In the rows, zero is written as 128.
Named moves, each a turn or a mirror, and the order they were made in; the first pair answered:
j144:
[111 138 138 126 164 121 126 153 161 147 122 135 125  72 123 174 131 132]  ->  [111 110 153 116 153 105 115 151 141 136 174 109 129 111  88 150 129 152]
[104  71 115 100 127 131 141 137 139 136 146 108  94 104  89 100 153 132]  ->  [103  92 105 107 137 143 145 136 149 145 108 126  91  73 119 118 155 117]
[133 100 139 141 168 152  90  83 153 101  92 120 140 114 125 115 153 144]  ->  [131  96 144 137 161 148  91  83 150 102 101 117 143 119 117 115 150 149]
[ 95 117  94 125 137 146 133 107 127 128 143 117  96 165 139 126 119 151]  ->  [ 97 130  86 126 145 151 142 106 137 135 122 128  92 148 158 133 120 141]
j759:
[101 132 146 120  87 140 119 147 144 158 182 148 106 117  91 136 140 165]  ->  [ 81 115 120 118 121 160 129 135 164 149 133 171 106 125 131 162 151 171]
[ 72 142  83 106 119 143 138 143 167 120 141 117 107 157 138 166 143 133]  ->  [ 85 159 107 102  87 128 131 148 154 127 180 100 110 155 105 145 139 127]
[107 140 128 136 113 153 149 126 125 140 131 132 117  85 124 136 133 161]  ->  [110 145 131 130 111 155 149 127 122 140 137 130 118  83 124 133 136 162]
j493:
[122 139 119 130 125 121 147 124 126 107 137 115 137 151 138 148 115 111]  ->  [ 99 118 117 128 126 131 145 127 132 113 139 132 123 144 125 142 137 146]
[134  89 139 128 142 119 129 129 127 130 130 127 129 139 103 113 146 161]  ->  [164 115 144 135 143 111 129 127 111 127 121 103 147 145 122 114 128 117]
[ 95 104 118 115 137 130 132  97 142  96 120 129 120 169 144 175 121 128]  ->  [109  79 134 122 157 129 134  94 136  98 102 144 123 159 141 155 129 146]
[ 98 115  99 109 150 111 107 117 115 113 112 145 124 134 137 162 116  95]  ->  [ 96  98 104 112 156 116 112 119 116 122 109 157 121 124 131 157 127 114]
Pairs:
Each pair is 2 to 4 moves apart.
[ 85 184  96 117 120 136 150 108 143 157 122 124 125 137 151 181 117 116]  ->  [145 103 172 132 166 112 142  98  96 142 150 116 151 161 100 110 132 163]
j493, j493, j144
[119 145 129 135 129 144 139 138 149 148  86 171 128  70 135 136 144 135]  ->  [135 178 142 132  88 125 130 147 138 154 132 143 126  71 100 125 132 117]
j759, j493, j493
[159 184 137 125 117 112 132 125 113 136 121 103 141 124 127 134  93  79]  ->  [ 76 137  92  97 111 138 134 119 154 125 125 138 107 142 127 163 131 153]
j144, j493, j759
[142 160 124 133 104 128 127 127 121 136 144 111 126 128 124 128 112 102]  ->  [132 111 144 137 122 132 129 129 123 137 135 137 121 113 108 102 139 153]
j493, j144, j493, j144
[156 157 140 133 125 161 132 157 126 162 117 176 140  99  89 115 121 106]  ->  [152 178 118 126 121 166 132 156 133 161 114 162 141 112 105 133 112  87]
j759, j493, j759
[105  75 150 129 131 131 114 131 125 131 149 150 116 124  75  92 164 202]  ->  [ 71 111  68 116 145 157 128 106 156 105 101 137 114 163 157 172 144 145]
j493, j493, j759, j493
[167 173 151 165 134 121 152 144 147 120 116 136 136  82 124 113 139 119]  ->  [129 150 142 137  97 118 138 142 144 105 182 119 123 118  82 111 147 161]
j144, j493, j493
[ 98 161 148 127 124 114 108 169 139 148 101 177  88  60 103 114 142 176]  ->  [108 163  99 121 184 126 119 137 141 114  50 143 115 130 185 167 112 112]
j144, j493, j493, j759
[ 70 107 100  96  75 116 122 139 122 127 166 136 104  91  88 133 140 150]  ->  [ 70 118  83 104  90 132 133 140 139 132 125 157  97  69 120 153 142 139]
j759, j144, j759, j144
[133 140 126 123 128 139 136 138 142 146 133 153 113 105  97 127 108 155]  ->  [129 152 102 118 142 145 139 127 148 135 113 149 119 115 123 148 102 135]
j493, j493, j759, j493
[172  88 175 125 132  78 109 127  72 122 152  95 157 150 101  93 102  81]  ->  [115 106  88 107 154 113 125 106 117 108  96 110 146 177 183 173  99  60]
j759, j144, j493, j144
[135 133 124 141 103 133 130 103 144 147  98 104 132  78 152 141 123 108]  ->  [121 106 140 129  78 117 117 104 135 139 159  90 126 105 110 118 125 136]
j759, j144, j493
[124 123 133 116 139 131 132 115 115 151 142 128 142 158 115 108 146 163]  ->  [135 169 113 122 136 139 138 120 126 156 110 126 143 147 151 135 131 115]
j493, j493, j144
[186  85 183 140 150  98 120 130  92 111 166 117 158 129  99  83 144 172]  ->  [171 214 126 133  83 106 123 146 121 137 156 100 136  94 131 144 106  80]
j144, j759, j493
[139 122 135 139 124 126 101 114 115 117 163 120 107 180 106 119  96 119]  ->  [156 164 140 148 109 123 100 128 116 140 145 126 103 141 106 117  89  96]
j144, j759, j144
[117 180 131 134 103 102  77 140 102 151 152 119 140 105 105 103 111  69]  ->  [ 62 124 111 114 101 114  77 134 118 142 175 133 115 127  87 108 143 140]
j493, j144, j759, j144
